Where one turn sends some rows of the set: a few examples, then the rows asked
guzo: [ 2.47  0.33  2.43 -1.19  2.78  0.74 -3.62  0.64  2.12  1.12 -1.81  0.20
  0.32  1.53 -0.92  0.37 -1.24 -2.47 -0.32  2.38 -1.27  0.66  0.39]
ref: [ 0.82 -0.01  1.30 -0.66  2.21  0.39 -2.29  0.90 -1.30  1.32 -1.98 -0.49
  1.95  2.96 -1.25 -1.52 -1.97 -2.49 -0.11  1.68  1.88 -0.17 -1.62]
Seg: [ 1.13  0.29  0.01  0.04  1.16  0.67 -2.46  1.42 -1.49  1.00 -1.44 -0.14
  1.36  3.31 -0.84 -1.45 -1.49 -2.40  0.45  1.56  2.17 -0.74 -1.22]
bara: [ 1.56  0.17  0.66 -0.20  2.75  0.22 -1.97  0.81 -0.89  1.20 -2.63 -0.35
  2.19  3.09 -1.01 -1.04 -2.38 -3.35  0.46  2.59  0.67 -0.17 -1.36]
galob: [-0.06 -0.07  3.30  1.12  2.34 -0.18 -0.17  0.21  0.44  1.32 -0.33 -0.59
 -1.90  1.48  1.85 -1.01  0.23 -1.17  0.76  1.39  0.74  2.57 -1.34]
kog: [ 3.01  0.23  0.83 -0.95  1.09  2.35 -3.89  2.34 -0.34 -0.73 -0.27 -0.56
 -1.97  2.27  0.04 -0.80 -0.64 -2.98 -0.24  1.26  0.77 -0.18  0.36]
rolod: [ 2.56 -1.30  1.52  2.81  2.29  1.13 -2.71  2.81  0.72 -0.44 -2.14  0.73
  0.61  0.52 -1.30  0.93 -1.71 -2.65 -0.69  0.76 -1.16  1.91  0.89]
Duk: [ 1.86 -1.88  1.74  1.39  2.33  1.14 -1.73  2.25  0.13 -1.10 -1.41  0.46
 -0.15  0.59 -1.10 -0.27 -2.21 -2.25 -2.08 -0.12 -1.26  1.88  0.33]
domut: [ 3.31 -0.36  2.10  2.50  2.68 -0.97  0.80 -0.46 -0.88  0.66 -0.54 -0.79
 -1.17  2.33  1.16  0.66 -2.07 -2.08  0.05  1.46 -0.24  2.86 -1.25]
zumo: [ 0.88 -1.01  0.89  0.61  1.62  1.76 -1.52  3.48 -0.66 -1.67 -1.04  0.60
 -0.85  1.45 -1.26  0.02 -0.79 -1.82 -1.53  0.26 -0.98  2.24  0.43]
zofos: [ 1.93  0.60  2.25  2.55  1.69 -0.07 -0.71  1.71 -1.58  1.10 -0.18 -0.50
 -1.24  2.51  0.25  1.58  0.58 -0.85  1.25  1.31  2.10  3.33 -1.20]
saz: [ 1.44  0.24  2.65  0.96  2.67 -0.44  0.89  0.73 -1.64  0.55 -0.29 -1.03
 -1.53  2.72  0.33  0.87 -0.44 -1.24 -0.03  1.27  0.66  3.76 -1.75]
Sosed: [ 1.72 -0.46  2.50 -1.45  1.74  1.74 -4.02  0.44  0.85  0.43 -1.28 -0.35
 -1.43  1.24 -0.94 -0.32 -0.89 -2.34 -1.19  0.35  0.53 -0.08 -0.71]
sego: [ 0.81  0.25  1.89  2.39  1.49  0.74 -1.08  1.16 -0.24  0.83 -0.66 -0.69
 -2.82  1.77  2.17 -0.41  1.02 -2.06  2.14  1.49  1.53  1.84 -1.34]
rezo: [ 3.66  1.09  0.75 -0.70  2.13  1.55 -3.38  2.44  0.87 -0.04 -0.84  0.02
 -0.21  2.54 -0.06 -0.22 -0.98 -3.00  0.69  3.28 -1.16  0.47  1.39]
nid: [ 1.74 -0.12  3.31  1.95  3.48 -0.54 -0.14  0.28  0.78  1.34 -0.68 -1.03
 -0.92  1.38  2.37 -1.19 -0.99 -2.33  1.13  2.73 -0.24  2.73 -0.54]
mos: [ 3.73  0.02  1.64  4.07  1.71 -0.62 -0.76  0.57 -0.76  1.31 -0.38 -0.39
 -0.86  2.14  1.10  1.40 -1.03 -1.76  1.39  1.47  1.25  2.44 -0.63]
pem: [ 1.64 -0.40  0.65  1.95  1.67  1.81 -2.54  4.14 -0.14 -1.01 -1.77  0.95
 -0.03  1.37 -1.49  1.11 -0.29 -2.14 -0.05  1.10 -0.80  2.34  0.92]
lusi: [ 2.58  0.21  1.89  3.25  2.70  0.34 -0.99  1.29 -0.03  0.90 -0.97 -0.97
 -1.75  1.68  2.76 -0.49 -0.38 -3.21  2.44  2.74  0.56  2.13 -0.51]
zam: [ 1.95  0.47 -0.59  0.49  1.68  0.53 -2.11  1.24 -1.11  0.86 -2.20  0.01
  1.66  3.52 -0.55 -1.07 -1.94 -3.19  1.09  2.49  1.06 -0.73 -0.94]

pem -> rolod
zofos -> mos
kog -> rezo
Where do these go?
sego -> lusi
ref -> Seg

Where one turn sends some rows of the set: a few examples, then the rows asked
reseg: [-0.11  0.34  1.79 -0.40 -2.67  0.48 -2.61 -1.45  0.71  0.26  0.02  0.25
 -1.09 -0.10 -0.74  0.09  0.93 -1.20 -0.05  1.93 -1.38  0.12  1.33 -0.92
 -0.91 -2.67  2.67  0.83  2.87 -0.30 -1.18  0.45 -0.20  1.00 -0.20]
Kel: [-0.24  0.16 -0.37 -0.16  0.27 -0.31 -0.37 -1.41 -0.03 -2.08  2.44  2.69
  0.70 -1.13  0.38  0.28  1.59 -0.47 -0.46  1.51  0.82  0.01  0.78  1.57
  0.40 -0.74 -0.76  1.22  0.54 -0.36 -2.84  0.13  2.01  1.22  1.32]
tatos: [ 0.66  1.70  0.09  0.30  1.60  1.35 -1.71 -0.04 -1.98  2.34  1.22  0.31
  0.91  0.19 -1.29  2.70  1.40  0.36 -0.08  1.01 -0.13  1.07  0.67  1.25
  0.55 -1.62  0.51 -1.09  2.56  0.06 -3.03 -0.43  0.56 -0.04 -0.34]
nopof: [-0.25 -0.12  1.60  0.83 -2.22  0.81 -1.92 -0.58  2.22  1.03 -0.31 -1.38
  0.09  0.30 -1.47  1.86  0.08  1.05  1.46  0.55 -1.54 -0.03  1.22  0.08
  0.56 -2.36  0.44 -0.82  1.17 -1.20 -1.58  0.63  0.62  1.04 -0.34]
gitov: [ 0.86 -0.71 -0.27 -0.49 -0.72  0.34 -1.16 -0.78 -0.97 -0.60  0.26 -0.14
  0.57 -0.14 -1.57 -1.14  0.29  0.29  0.05 -0.58 -0.26 -1.10  0.95 -0.31
  0.61 -0.29 -1.39  1.53  2.92  0.99 -0.21  0.54 -1.31  0.23 -0.48]
kaze: [ 0.84  1.46  0.84  0.99  0.25 -2.02 -1.39 -0.59 -0.48  1.56  0.47 -0.46
  2.45  1.72 -0.27 -0.06  0.37  0.41  1.09 -0.12 -0.66 -1.53  1.42 -0.13
 -1.01 -0.45  0.61  0.71 -0.08  2.44 -0.50 -0.45 -1.04  0.58 -1.15]
monar: [ 1.74  0.75  3.09  0.71 -0.36 -0.38 -0.97 -0.53  0.74 -1.32  2.61  0.80
  1.84  1.30 -0.49  0.92  2.50 -1.13  2.07 -0.43 -0.23  1.98 -0.33 -1.01
  0.40  0.03  1.80  0.87  0.95  1.67 -0.96 -0.14  0.12  0.51 -0.63]
fata: [-1.82 -0.64  1.71 -0.35  0.81 -0.52 -1.28 -1.16  1.47  1.17 -0.91  1.76
  1.72  2.13 -0.16  1.63  1.50  0.72  0.96  2.33  0.46 -1.13  1.74  0.72
 -0.59 -0.74  1.09  0.20  2.65  0.54 -0.16 -2.27 -0.87 -0.66 -0.16]
zoma: [ 0.54  0.62  0.63 -0.29 -1.65 -1.77 -0.04 -2.66 -0.09 -0.22  2.05  1.27
 -1.55  2.17 -0.88  1.00  0.91 -0.67  1.26  2.62  1.28 -1.36 -0.55  1.93
 -0.74 -2.21  2.60 -0.62  1.87  0.27 -0.85 -0.09  1.12  0.52 -0.84]
gazul: [ 1.78  1.22  2.35  0.51  1.52  0.26  1.02  0.71  1.39  0.71 -0.37  0.23
 -0.16  0.50  0.88  0.37  0.39  0.84  0.96  0.44 -1.35 -0.39  0.98  1.96
 -0.14 -1.00  0.29 -1.64  3.14  0.41 -1.06  1.95 -0.10 -1.26  0.10]
fus: [ 1.40  0.45  0.46 -0.83  0.25  1.42 -1.40 -0.52 -0.34 -1.60  2.36 -1.07
  0.78  0.57 -0.71  1.12  1.43 -0.71  0.76  0.21 -0.14  0.12  0.96 -0.95
  1.97 -1.68 -0.66  0.45  2.70  1.33 -1.92  2.43  0.52  0.62 -1.58]
Kad: [-0.27 -0.51  1.14 -0.04 -0.14 -1.08 -1.70 -3.07 -0.65 -1.33 -0.40  0.20
  1.34  1.61 -0.70  0.60  1.90 -0.95 -0.96  0.58  1.41  0.58  0.85 -1.69
 -0.78 -1.03  0.66 -1.94  2.22 -0.01 -1.79 -2.12 -1.92  1.51 -0.64]
vaba: [ 0.04  1.48  1.01  1.16 -0.08 -2.16 -1.40  0.14  0.84  0.91  0.78  0.26
 -0.15  1.18 -0.56  0.20  2.87  0.72 -0.23 -0.89  0.34 -0.21  1.31  1.87
 -1.03 -1.26  1.32 -2.14  1.88 -1.59 -3.74 -1.07  0.50 -0.32 -1.98]
paviv: [-0.12  1.17  0.86  0.46  3.61 -1.29 -0.96 -1.91  0.62 -0.09  2.48  1.78
  1.60  0.67 -0.68 -0.25  3.33  1.16  0.78  0.00  0.87  1.12  0.94  0.15
  0.43  1.18  0.99  0.91  2.19 -0.26 -2.00  1.36  1.00  1.32 -1.30]
Bibu: [-1.55  1.46  1.37  1.13 -0.14 -0.17 -2.37 -1.30  1.63 -2.07 -1.24  2.10
  0.78  1.38 -0.40 -1.35  1.02 -2.17  0.95  0.44 -1.48 -0.87  1.78  1.09
  0.09 -0.03  1.72 -0.78  2.91  0.23 -0.08  0.04  0.96  0.09 -0.79]
gede: [-0.21  3.14  0.02  1.53 -0.26 -0.55 -0.54  0.32  2.76 -0.01  0.41  0.56
  2.50  1.09 -0.34 -0.23  0.83 -1.20  1.65 -0.08 -0.56 -0.23  1.00 -1.04
  0.19 -1.62 -0.07 -0.71  2.84 -2.17 -3.33  0.04  0.91  0.96 -0.73]
Tomu: [-0.88 -0.16  0.75  2.60 -0.06  0.37 -2.76 -2.72 -0.46 -0.38  1.81 -0.56
  1.77  1.69  0.41  1.33  1.89  0.91  0.07  0.73  0.87  0.32  1.58 -1.53
  1.42  0.26  0.48 -2.12  1.30 -0.48 -2.10 -0.68 -0.03  2.26 -0.77]
venu: [-0.78  3.45  2.33  1.26  0.83  0.18 -0.59 -2.20  0.41 -1.95  0.47  1.15
 -0.72 -0.59 -1.15  0.23  0.92 -0.42  1.65  1.20  0.97  0.61  2.89  1.29
  0.17 -0.85  1.69 -0.75 -0.64  1.42 -1.07  0.91 -0.02  1.67 -0.68]
Pap: [-0.19  0.42 -0.90 -0.01  0.09 -0.25  0.03 -2.80 -0.12 -2.49  2.66  2.50
  0.29 -0.29  0.58  0.17  0.02  0.37  0.89  1.71 -0.17 -1.52 -0.85  1.40
 -1.46 -2.33  1.05 -0.04  2.13 -0.31 -1.29  0.06  1.43 -0.50 -0.61]
Kal: [-1.62 -1.46  2.79  0.76  0.34 -0.19 -0.41 -1.77  0.92 -1.62  3.02  0.90
 -0.32  1.85 -0.07  0.30  0.83  0.53  0.77  0.33  0.12  0.76  0.89 -0.32
 -0.70 -2.44 -0.57 -0.39  3.59 -1.37 -2.16  1.85 -0.52  1.81 -2.17]
Liga: [ 0.63  1.38  1.61  0.45  1.10  0.18 -0.31 -1.02  1.44  1.57  2.42  2.00
 -0.05 -0.06  1.03 -0.92  0.10  0.20 -0.22  0.39 -1.62  1.08 -0.07  0.52
 -0.92 -1.41  0.71  0.64  4.74  0.59 -0.67  1.21  1.20 -0.92 -0.24]
nom: [-0.38 -0.84 -0.06  1.08 -1.69 -1.05  0.37  0.23  0.03  0.66  0.84  1.99
 -0.04  2.36 -0.42  1.55 -0.38  2.02  0.49  0.51  0.35 -0.17 -1.30  0.08
  0.07 -0.71  2.25 -0.41  0.13 -1.24 -2.43  1.48  1.33  0.67 -0.27]
pagig: [-1.65  1.53 -0.39  0.29 -0.57  0.02 -0.69 -2.13  0.25  1.99  0.45  1.32
  0.79  0.81 -1.63  0.65 -1.39  0.69  3.21  0.90 -0.11  0.38  1.36 -0.28
  0.16 -0.30  1.88 -0.04  0.73 -0.70  0.71  1.29  0.24  0.12 -1.87]
Veb: [ 0.81  1.15  0.47 -0.94 -1.46 -1.45  0.41 -2.75 -1.11  1.08  1.06  2.20
  0.04  2.59 -0.59  1.32  1.09 -1.58 -0.37  0.69  0.92 -0.30  0.08  2.32
  0.72 -1.73  0.09 -1.41  0.76  0.08 -1.22 -0.07 -0.99  2.17  0.49]
Kam: [-1.41 -0.06  3.79  2.01  0.93  1.11 -0.48 -1.77  0.06 -0.56  0.82  1.67
  1.22  0.45 -0.56  0.10  0.20 -1.80  0.48  0.66 -0.26  1.99 -0.60  1.29
 -1.60 -0.31 -0.23  0.74  2.58  0.00  0.07  0.62  0.15  2.12 -0.13]
galo: [ 0.45  1.85  1.64  0.20 -0.50 -0.17  0.42 -2.54  1.66 -0.95 -0.53  1.70
  2.09  0.91  1.68  0.87  1.22  0.89  1.49  2.09  0.95  1.86  1.13  1.81
  0.33 -0.45 -1.15 -1.59  2.61 -1.05 -0.16 -0.11  0.24 -1.05 -1.14]
fina: [ 0.46  0.91  0.90 -1.02 -0.64 -1.01  0.08 -0.06  1.62 -0.78 -0.10  0.40
 -0.44  0.06 -0.58  0.98  1.31 -1.18  2.07  2.96  1.90  1.28  1.29 -1.25
 -0.27 -0.30  2.68  0.96  1.10 -0.88 -1.33  0.47  1.04 -1.02 -1.16]
motum: [ 0.80  0.23  1.35 -0.23  0.65 -0.59 -1.94 -1.15 -1.25  0.73 -0.48  1.64
 -0.17  0.53 -1.37  1.68  1.43  0.81 -0.61  1.38 -0.32  1.86  0.88  1.91
  1.59  0.25  1.11  0.75  4.32  0.71 -1.51 -1.27 -0.48 -0.13  0.75]
goge: [-0.67 -0.03  0.51 -0.06 -1.76 -0.79  1.47 -0.58  0.10 -1.20  0.06  1.70
  1.84  1.15  1.30  0.30  0.15  2.29  1.39  0.47  1.46 -1.15  0.02  1.28
  1.23 -1.42  1.26 -0.94  2.76  0.06 -2.91  2.29  0.82 -0.04  0.04]
Fimel: [-0.14  2.22  2.14  2.33  1.51 -0.59  0.52 -0.71  1.26  0.80 -0.52 -1.58
  1.63  0.58  1.04  1.34  0.55 -0.48 -0.57  1.88  0.89 -0.62  0.75  1.05
 -0.71 -0.83  0.16  1.09  2.28  0.21 -2.45  1.43 -0.72  2.56 -0.71]
funav: [-0.72  2.94 -0.35  2.31  0.27  0.96  0.29 -1.75 -0.28 -0.61  0.12  2.04
  1.22 -0.64  1.70 -0.08 -1.13  0.36 -0.34  1.71  0.18  1.32  1.05 -1.21
 -1.28 -0.49  1.70 -1.19  2.55  0.90 -2.02  0.32  0.38 -0.89 -1.04]
paven: [ 0.11  0.76  1.62  0.55  0.52  0.08  0.25 -1.38  0.07  0.22  1.95  1.39
 -0.08  1.20  0.59  0.83 -1.03 -1.20  0.43  0.37  0.94  1.52  0.15 -1.44
 -0.94 -1.55 -0.80 -1.72 -0.43 -0.74  0.38 -1.70 -1.21  0.15 -0.15]
raler: [-0.57  1.06  1.89  1.69  0.02 -2.35 -2.37 -1.51 -0.38 -0.66  1.60  2.60
 -1.04  2.06 -0.87 -0.31  1.20  0.57  0.56 -0.57 -1.93  1.49  1.50  1.28
 -0.01 -0.72  2.71 -1.64  3.17 -0.64 -2.60 -0.12  0.12  0.74 -1.44]
luba: [-0.10  1.12  1.38  0.11  3.47 -1.57  0.51 -0.97 -1.23 -0.19  0.12  1.19
  1.08  0.58 -2.27 -1.15  1.70  0.21  1.69 -0.26  1.51 -0.15  1.85  0.66
 -1.10  0.25  0.73 -1.43  1.97  1.16 -2.11  0.65 -0.60  0.84 -0.50]
Fuv: [-1.10  1.62 -0.16 -0.80 -0.38 -0.36  1.18 -2.58 -0.72 -0.70  0.02  2.09
  1.63  0.15 -0.70  0.81  0.05  0.12  0.47 -0.60  0.91 -0.90  1.15  2.36
  1.68 -1.69  0.54 -0.87  1.67  1.49 -2.70  1.81 -0.66  2.09  0.68]
gif: [-1.03  1.15  1.37  1.89  1.05  1.98 -0.30 -0.35  0.60  0.61  2.40  1.83
  1.56  1.13 -0.34  2.73  1.25  0.11  2.21  1.87 -0.08  0.37  0.86 -1.94
  0.12 -1.26  2.99 -0.64  2.89 -0.14 -2.73 -0.99 -0.63  0.44  0.12]
rofo: [-1.16  2.48  1.37 -0.27 -0.36 -1.36 -0.48 -1.15  1.48  0.72  0.08  2.43
  1.70 -0.22 -0.45 -0.69  1.26  1.10 -0.06 -0.04  1.61  2.17  1.46 -0.34
 -0.56 -1.11 -0.40  1.79 -0.31 -1.19 -1.88  0.49 -0.06  1.75 -0.58]
fitep: [-0.09 -0.06 -0.20  1.88 -0.67 -0.76 -0.33 -0.81 -0.01 -0.23  2.06  1.61
 -0.81  1.19  0.15  1.75  0.25 -0.40 -1.89  0.55  0.76  0.61 -0.07  0.39
  1.42  0.31  1.19 -0.33 -0.33  0.99 -2.95 -0.11  2.06  1.57  1.08]
kubun: [-0.44  1.66  1.97  1.07 -0.57 -0.56 -0.38 -1.88  1.21  0.68  1.08  0.16
 -0.23  2.01  2.92  1.12  0.47 -0.03 -0.90  1.06  2.13  0.48  1.62 -0.82
  2.22  0.35  1.97 -0.24  1.14  1.12 -0.02  0.54 -0.86  0.57 -0.74]
lifus: [-1.58 -0.96  1.34  1.83  0.31 -0.04  0.24 -1.17  0.71 -0.96  0.71 -0.71
 -1.17  0.38  0.17 -0.36  1.22  0.96 -0.82  0.15  1.02 -2.49  1.50  0.49
 -1.62 -1.01  0.70 -0.30  2.81 -0.43 -2.03  1.09 -1.75  0.96 -2.16]

Fuv -> Veb
rofo -> kubun
Bibu -> Kam
Where do these go?
paviv -> Tomu
vaba -> lifus

